X: a few groups of rows, each row roughly a mix of its group's hidden directions
X (134 x 10)
[[  4   1   5 -22  18   1  21   5  13  16]
 [ 26  -4  15  12  -8   4 -19  -8   9   9]
 [ -2   4   7  16 -23 -11 -26   5  -5  -7]
 [  4   8   0 -12  32  -4  17   1  10   9]
 [ 14  -6  17  -5 -22   6 -18   2  15  11]
 [ -3  23   4  15  -3  -3 -26  10 -14   0]
 [ -5  15  13   0  13 -12  -3  10  -7  29]
 [-18   9  -4  -1 -14  -7  13  -7  19  21]
 [  3  -6 -17   8  22   2   6 -26 -10  -7]
 [  5 -10  -4  -6  -8   3   4   6  27  27]
 [-16 -15  -6  -1  19   6 -12 -13 -15 -18]
 [  9 -14  17   1 -14  19 -16 -17  -8  -3]
 [  1  -4  -3 -11  13   3  20   7  29  12]
 [ -9 -13   7 -23  15  16  16   6 -12  -6]
 [  4   6  14 -13 -16   3   4  26  14  13]
 [-26  13  -7 -11  -8 -13   1 -12 -19   3]
 [ -5   7 -17  -8 -12   6 -15 -21  15  16]
 [  4   7  15 -13 -21   3  -1  21  12  15]
 [-17   7 -20 -19   0  -7   7 -22  -1  10]
 [  0  -3 -14  -8  20  -1   3 -21  15  20]
 [-23  16  -7 -12  13  -4   7 -19  -6 -12]
 [-12  13 -26  10  -3 -20 -10  -2  -7 -10]
 [  6  -3  18   9  -5   3 -16  25 -10 -17]
 [ 12   0  -8 -10  19  16  -8 -18  15  16]
 [-10  -1  -3 -11  12   0  29   8  17  13]
 [ -8  -8  12  11 -23  -9 -14  14 -12 -14]
 [ -1   9  13  27  -5  -4   1  20  -5 -18]
 [ 18  -7   2  -3  -3  19  15  20  18   8]
 [  0 -13  23  -7 -29  -9  -8  -1   3  -1]
 [-18  22  -3  21 -18  -1  10   3   7  -2]
 [ -4  12  -1  18 -30   3   6   8 -15   4]
 [ 18   1   1 -22   6  -2 -16  -6  13  21]
 [  1  12  10  10  -3   4   4  33  16   3]
 [ -5   9  10  -9 -23  -8   0  26  11   9]
 [-20  11 -12   3 -23  12  12  -3   4  15]
 [ 13 -22   7   3  10  -1 -14   7 -23 -13]
 [ 15 -11   3   0   7   8 -28 -20   7  -5]
 [ -2  -4  -3 -19  15  10  20 -10  17  15]
 [ 18 -23  -4 -16  14  15 -10   3  -9   6]
 [-15  12   0   7  -6 -15  15  22  16  10]
 [ -1   5   9 -21  -3   6  13  25  14  12]
 [ 18  -6  -1   0  21  26  -7 -11  -8  -4]
 [ 19   0 -11  -5  23  23   8  -8   5  -6]
 [-11  -2   8   3   9  -4  27  27   1   0]
 [  7  -6 -16 -11   2 -11  -6 -13  30   7]
 [ 18 -12  12  10  19   2  14  18  12  -4]
 [ -5   7 -14  -2 -21   0 -20 -19 -11  12]
 [-12  13 -15 -16 -18   7  14 -17  -9   8]
 [  4  11   4 -18  -3   3  32   0   5  15]
 [ -2 -24 -21  14   9 -10  12   1  11 -11]
 [ 19   4 -14  12  -8 -12  22  -1   6  17]
 [ -9   6  -5 -29   8  12 -10 -20   2   8]
 [ 27  -4   9 -22  -1   6   9  13 -13  -3]
 [ -8   1   7 -16  27 -15  12  -9  15   0]
 [ -4  -5 -20   9  22  -2   7 -21 -12 -11]
 [ 18  -9   5  -2  -1  -4 -21 -23  16   8]
 [ -7  -4  -1  14   5  -6  -7   0 -21 -31]
 [-18  12  -7 -17  11  -6  10 -19  11  13]
 [-13  19 -28  -4  -8 -18  -5  -3  -2   2]
 [  3   5  -7 -16  19  12  14 -14  16  16]
 [ 13  -4  12  -5 -23   4  -4   9  21  18]
 [ -6  -5  18  18 -15  -6 -10  20  -6 -15]
 [  6   1  -5 -19   1   3   1  -6  20  30]
 [-20  -1  -4   7  18   1   8  -2  25  17]
 [  0  -3 -20  15  21 -17   7 -14  -2 -11]
 [ -7   2  10  11 -31  -5 -12   8 -16  -5]
 [ 14   4 -10  -5  32 -15   5  -9   6   2]
 [  8  -8 -16  -1 -12  14 -20 -12  21  -2]
 [ 18  -1  -6 -11   7  22  18   4  17  10]
 [-15   6  -8  13  -5 -22   0  23   2 -14]
 [ 13  -6  16   7   8  -1  19  24  14  -6]
 [ -4  14  -3  12 -24   1 -23   6 -13  -7]
 [ -1 -13   5 -15   3  23  17 -11  15  13]
 [-12  11   0  13  -7   5  22  13  16  18]
 [ 11  -6  19   5 -29  -1 -11  13   1 -10]
 [  1   5  13  -9 -24   9  11  24   5  11]
 [ -8  -6  10  17  11  -1  24  18  10 -11]
 [-12  10   2  -3   5 -17   9 -11  30   8]
 [-12   5  -8 -24  -4  -4  13 -20   4  18]
 [ -2  -4 -14  16  23  -1 -10  -8 -10 -21]
 [ -8  14   6  20 -29  -5 -12  -1   0   7]
 [  4  -6  -7 -17  22  15   4 -22   9  10]
 [  1   1  -4 -18   7   9  21   1  22  19]
 [ -4  -1  10  14   8  -8  -4   8 -27 -22]
 [ 10 -10  25 -14   1  19  10   9   8  10]
 [ 23   4   8 -10   6  11  -5  13  23  14]
 [-21  10   2  28   6   0  -6   7 -11 -12]
 [ -1  -3  17  -7 -28   4  12  22   1   1]
 [  2  -6   9 -10   2  -5 -24 -30   3   8]
 [ -9  -3   5  22 -16 -12 -18  -1 -13 -16]
 [  4   1   6  -8 -12  -3  28  16  10  17]
 [ 15 -11  17 -11  12  17  15   3  13  12]
 [-15  16   1   3 -22  -5  -3 -18   7  19]
 [-24  -8  -8 -17  -3 -21  15  -9   0   4]
 [  2  20 -17  -4  18  -7   3 -23  -1  12]
 [ -1  25   6  -7 -21 -10  19   2   0  12]
 [  6  -5 -11  -9   6  -6   7 -12  32  14]
 [ -3  -4 -20  11  23 -15  -5 -20   3   0]
 [-15  16   6  -9   4   2  20   5 -25 -10]
 [ -3   5   1  17 -15  10  -8   9 -28 -12]
 [ -8  17  -9   2 -22  -5 -13 -14  -1  21]
 [ 14 -18  15  -7  -4  23  -8 -16  11   4]
 [  4 -12  14  -1 -17  18  -2   8  26   7]
 [-10   4 -23  15   3 -17  -6 -16 -13 -12]
 [  7   4   4  -2 -20   2  14  22  16  17]
 [-32   0  -3  -3   8  -9  -1   9  -7 -21]
 [-12  -5 -15   5  22  -8   1 -24  -6 -12]
 [-16   0  -2  -1   0 -32   1  -8 -20  -6]
 [ -9  -5 -14   2   7 -10  35   6   1  -4]
 [ 18  15   9   4   6  13 -20  22   1  -6]
 [ 15  -1   4 -22  13  23   4  -6   9  14]
 [  2   8   2  -2 -14   5  27  11  18  17]
 [  2  -6  16   9 -16 -12 -24  10  -7 -14]
 [ 12  15   5   5  -8  21 -17  16  17   4]
 [ 14 -18   6  -3  22   6   3  11  20 -13]
 [  4   7  -1 -15  23  19  13 -17  -3  12]
 [ 11   9   6   4  13  14 -23  18 -18  -5]
 [ 17  -9   7  -6  16  18  10   0  24   9]
 [-16  -9 -13   2  15 -21  15 -17  -5  -5]
 [  1   5   2  -3  -6  18 -20  14  13  24]
 [-10   4   4  14 -13 -21  -9  24   6 -11]
 [ 13  10   6  15  -8  -3 -33   8  -3  -1]
 [ 12 -14   5  -5  22  17  14 -19   0   4]
 [ 19 -18  -2  10 -19  13  -8  14  -6  14]
 [ 23  -7  12  -4  -3  10 -23 -17   7  -5]
 [ -2  -2  -3 -20   7   1  18 -14  14  23]
 [-15   0  -1   7   4 -22   8  -9 -21 -20]
 [  7   2  13  10 -21   6 -23  20  -1  -6]
 [-22   8  -9  -2 -12 -22  14  16   2  -1]
 [  4   4   9  -8   8   1  28  14  19  13]
 [-10  10  -5  20 -27  -7 -10   9 -12  -5]
 [ -2   8  -1  16 -24  -7 -17  21   4  -7]
 [  7   8   3  16 -23  -6 -24  13  -6  -4]
 [ 25   7   6  -2  -7  14  -4  19  18  -9]]

the one row of each list that fits no group (the others fit one group, some only roughly)
  * k88: [-13   9 -10   8  20 -14  -4 -16 -19 -11]
  * k31: [ 12   9   9 -21 -10  16  -4  10  12  19]
  * k434: [-15  -1   8   4  -9  -9  23  19  17  10]
  * k324: [  9   0  -1 -15  25  16  11   3  20   7]
  * k808: [ -2   8   6  -1 -27  -9   5  19 -14 -15]
  * k289: [-13  -8  -3 -14  30   5  18  -3   5  -7]
  * k111: [ -3   3   2   9 -20 -23 -16  -7  10  18]
  * k587: [-10  -2   0 -21   6 -11  28 -12   9   7]
  * k197: [-16   4 -13 -14  16  -3 -17 -22  -4   9]
  * k417: [  4   4 -14  -4  12  -9  14 -15  19  22]
  * k841: [ 15   4   2  15 -32  -5 -10   5   8   3]
  * k612: [-14 -16   1  11   0 -14 -22  -6 -10 -19]
  * k902: [ 23  -2 -18  -1  11  10   0  -7  24   8]
  * k476: [ 12  10  19   2 -26  -4  -7  14   9  13]
  * k44: [ -6 -17  -3  -5  -9   2  33   2  -3  15]
 -> k808
  * k24: [ -6   2  -1 -23  17   8  27   0   3  10]
  * k845: [-19   4 -12  -7 -16 -12   1 -26  -1  12]
  * k63: [ 20  -6   7  -5  -2  11 -23 -13  18  10]
  * k235: [-11   5 -10 -14   1  -9 -13 -28 -16  -3]
  * k432: [ -5  -3  23   2 -17  -1  11  22 -10 -12]
  * k800: [ -9 -16  -6   6  11  -5   4  -7 -16 -29]
  * k574: [ 19  -8   8  -5  -5  12 -25 -10  17   9]
  * k95: [  6  10   5   6 -28   6 -23   9 -10   1]
  * k543: [-10   2 -11  -2  -5   4   1 -11  34  14]
  * k923: [ 11  -6   7 -25  27  12   1  -3   4  -1]
 -> k432
  * k130: [-21   0  -6  -1  -1 -14  22 -18  12  10]
  * k317: [  7  -6  10 -25 -10  13  21  -3  11  11]
  * k678: [ -2 -17  11   3 -18   3   3  15 -10 -25]
  * k994: [-20   4 -17  11  21 -18  -2 -10 -11  -2]
  * k685: [ 12   7  12  -6  -4  17  -4  30   0 -11]
  * k503: [ -7 -14  -9   6  18  -6   0 -16 -12 -25]
  * k634: [ 10   3  13  15 -31  -6  -2  12  -3   7]
  * k512: [-12   5   8   3  -2 -18  17   5  24  16]
  * k285: [ 19 -14  13   7  10  -5  -6  10  -2 -27]
  * k755: [ 17   6  19 -11  -6  15 -24 -10   3   1]
  * k586: [  5  -4   0  13   5 -13 -29 -19  -4 -10]
  * k524: [-10   4  10  16 -23   3   2  24 -10  -6]
  * k419: [  7   3  15  22 -17   0 -21   1 -12  -9]
 -> k685
  * k831: [  1  -1 -15  -5  37  -6   1  -7   3  -5]
  * k774: [-20 -10 -14   5  -5  -7  -8 -24 -19  -3]
  * k27: [ -3  -4  -9   8  18  -6   1 -16 -18 -25]
  * k405: [26 -3  6  3 21 14  2  4 18  4]
  * k330: [ 18   3   9   5 -16   8 -28 -12  -2   8]
  * k978: [  9   7   3  -5 -14  15 -30 -12 -11   4]
  * k621: [  5 -12 -11   3  23  12 -15 -17  -3 -16]
  * k903: [  1  27   0   6 -10  13 -25   8  -2   4]
  * k499: [ 11  -5 -13 -10  22  -3  10 -14  22   7]
  * k201: [  5 -11  12   6   2   0  -9  19 -21 -23]
 -> k831
  * k277: [ -6 -16 -15   5  25   0  -4 -20  -1 -12]
  * k993: [-10  10 -13 -20  17   2  13 -19  -8   9]
  * k466: [ -7   3 -22 -15  21   2  18 -14   2   3]
  * k840: [-10   1  -3 -29  11 -14   3  -7  20   7]
  * k758: [ 18   7  13  -2 -10   4  22  23   5   1]
  * k463: [-17   7   4  17 -28 -11  -1  -2 -12   2]
  * k373: [ 19 -10  -4 -10   4  15   6   6  29   3]
  * k470: [ -8  18  -8   8 -30  -5  -6   8 -13   8]
  * k163: [-10   4   9  -2 -19  -4  24  23  -9  -5]
  * k481: [ -5   6   3   4 -28   4 -26  -6 -11  -5]
  * k318: [  4 -13 -13  -8  18 -15  13 -23   5   3]
  * k885: [ 23 -10  -1  -4  -3  13   3   9  29  -1]
 -> k470
  * k956: [ 20 -10   7  18 -10  -3 -24  -2  -4 -13]
  * k43: [ 14 -13 -13  -1  23  13  -2 -19   5 -12]
  * k16: [  7  -8  16 -20 -15  16  11   3  14  11]
  * k925: [-22   1 -15  -9   9 -18  16 -16   4   1]
  * k408: [-18 -12  14   2   5  -7  18  22   3 -13]
  * k819: [ 21  -5  15  10  -5  -8 -13  15 -14 -18]
  * k10: [ -8   5   4  26  -9  -7 -15   1 -15 -19]
  * k799: [16 -2  4 -4 11 17  5 19 26  4]
  * k414: [-12 -13 -11  -9  11  -7 -10 -24 -20  -5]
  * k676: [-4  5  3 -8 -9 -7 13 21 22 21]
  * k276: [-22   4  -3   7 -22  -6  -1   5 -23 -10]
  * k47: [ 11   9  -1 -13  -1  19  19  11  13  20]
 -> k676
  * k455: [ 15   8   4 -19   8  16   5  17  11  19]
  * k869: [  1  -2  -2 -24  22  16  14  -8   8  10]
  * k25: [ 10  -2  -1 -23   7   5  21   3  17  17]
  * k699: [ -6   1   4  18  -8 -16 -20  -7 -23  -8]
  * k968: [14 -1  8  8 -4  7 14 21 27 -3]
  * k560: [-10   5  -9  13  -6 -26  -3   9 -20 -13]
  * k920: [ 30 -11   3   4   4  21 -12   5   1   9]
  * k428: [-16   8  -6  11  -4 -24  20  10 -12  -4]
  * k489: [  1  -6  -2  21  -9  -3 -30  -4 -12 -13]
  * k979: [-20  10 -13   0 -22 -12   5  -1 -20   0]
  * k796: [  2 -15  -4  28  -5   2 -19   5  -6 -17]
  * k194: [-11   5  -1  12 -17 -25 -12  11 -15 -10]
 -> k920
  * k19: [-17 -20  -5  -4  11  -3  13  -9 -13 -22]
  * k90: [ -8   1   2  11 -16  -4 -28 -12 -15 -11]
  * k329: [ 17   0   2 -13  -3   5  24  -1  13  23]
  * k323: [  4  -7  17   0  32  -3   1  12  -3 -16]
  * k787: [ -5   2   1  13 -15  -5 -13   9 -28 -16]
  * k492: [ 17  18  -5  10  -4   0 -24  -4  19   5]
  * k562: [-11   9  -4   1 -28   2 -10   4 -25  -3]
  * k238: [  9  -5  14  24 -12  -9 -21  10   1 -11]
  * k11: [-14  -6  -7   3  27  -2   0  10  -6 -25]
  * k626: [-14   2 -25  -3  13  -4   7 -22  10  12]
 -> k626
  * k706: [-22  -2  -7   7  -5 -25   1 -21  -3  -6]
  * k37: [  5 -12   2  26 -21   5  -6  11 -10 -14]
  * k773: [ -3  -1  11   9  -8   5 -25   6 -18 -21]
  * k288: [ 16  -4   9  -4  -9  13 -27  -5  16  12]
  * k377: [ 20   2  11   9 -13  14 -23   9  -1 -12]
  * k746: [ -6  -4  21 -24  -4   9  20   5  12   7]
  * k709: [ -9   9  12   9 -25 -21   4  13 -12  -2]
  * k672: [ -6   1  -6 -22  14  17  25   1  -2   7]
  * k257: [-19   7  -4   2  18 -11   5 -11 -24 -13]
  * k570: [  4  -4   5 -12   9   7  33  13  12   3]
  * k361: [-12  16  -7   7  15 -20  -2 -16 -18  -6]
  * k757: [ 17   7   3 -21  -2  15  -5  -4  13  22]
 -> k746
  * k295: [ -5   1 -15 -20   4  -2 -18 -26  -6   7]
  * k370: [ 26   0   1  -9  11  18 -14 -10  10  10]
  * k306: [-25  -5  -6   4  10 -16  20   9  -5 -14]
  * k880: [  4 -11  14  -7  12   3  28  17  12   4]
  * k557: [-15  -1   1  11 -25 -14  -4 -17 -17  -3]
  * k951: [ -7   6   0 -13   7 -14 -11 -16 -29  -3]
  * k730: [ -1  -3   3 -21  -2   2  30  -4  11  16]
  * k913: [  3  -1   1  27 -15  -8 -24   1  -6 -12]
  * k14: [-12  12 -13  14 -32   1  -4  -8  -2   0]
  * k217: [-12   4  -4  11 -13 -29  17   6 -10  -7]
  * k590: [-11   6  14  -1 -33  -7 -13   7   0   6]
  * k178: [-15   3   7 -17 -28   6  17   1   5   8]
  * k650: [ -9  -2   8  20 -21 -18  -1  18  -4  -9]
 -> k178
  * k17: [-13   3   3 -18 -13   0  27  13  -1  12]
  * k185: [  3  -5   3  23   0  -9 -27 -14  -3 -13]
  * k446: [  6 -15   6   8 -19  -8 -22 -14  -8 -13]
  * k121: [  2  -3   6   8 -35   4 -13  13 -10   2]
  * k303: [ -3   3   8 -27  11  17  12 -17  -9   0]
  * k362: [  0   8 -28  -3  15  -4  -4 -25  -2   3]
  * k392: [ 13  -7   3 -13  26  20   8 -12   8   5]
  * k301: [ 11  11  -8 -15  -7  -3  10 -12  13  28]
  * k262: [ -8   4   7  -6 -31   3   9  12 -19   6]
  * k358: [ -3  12  11  17 -12   3  21  23   2  -4]
  * k233: [ 11 -14   8 -18 -15   8  14   1  20  13]
 -> k121
  * k49: [  9  -8  -5   0 -16  -3 -26 -17  -8 -18]
  * k287: [ 10  -3 -14  -9  17   3  14 -10  25  12]
  * k655: [-17 -12   0  20  -1  -9  -7  -8 -11 -25]
  * k868: [-10  12  -1  17 -28 -15   1  -5 -13  -3]
  * k696: [  5   9   2  20 -17   6 -28   8  -6  -4]
  * k788: [-14   9  -8  14  -9 -26   2  16 -10  -9]
  * k708: [ -6   3  20   1 -25  -2 -22  12   6  -1]
  * k973: [ -9  13  -6  12 -18  -8 -16   1 -24  -9]
  * k961: [ -4  14   7  29 -15  -1 -12  11  13   5]
  * k964: [ -5  12  -4   6 -22 -21   0  23   5   2]
  * k737: [ 19  -9  14 -25   2  15   4  15  -2   2]
 -> k737
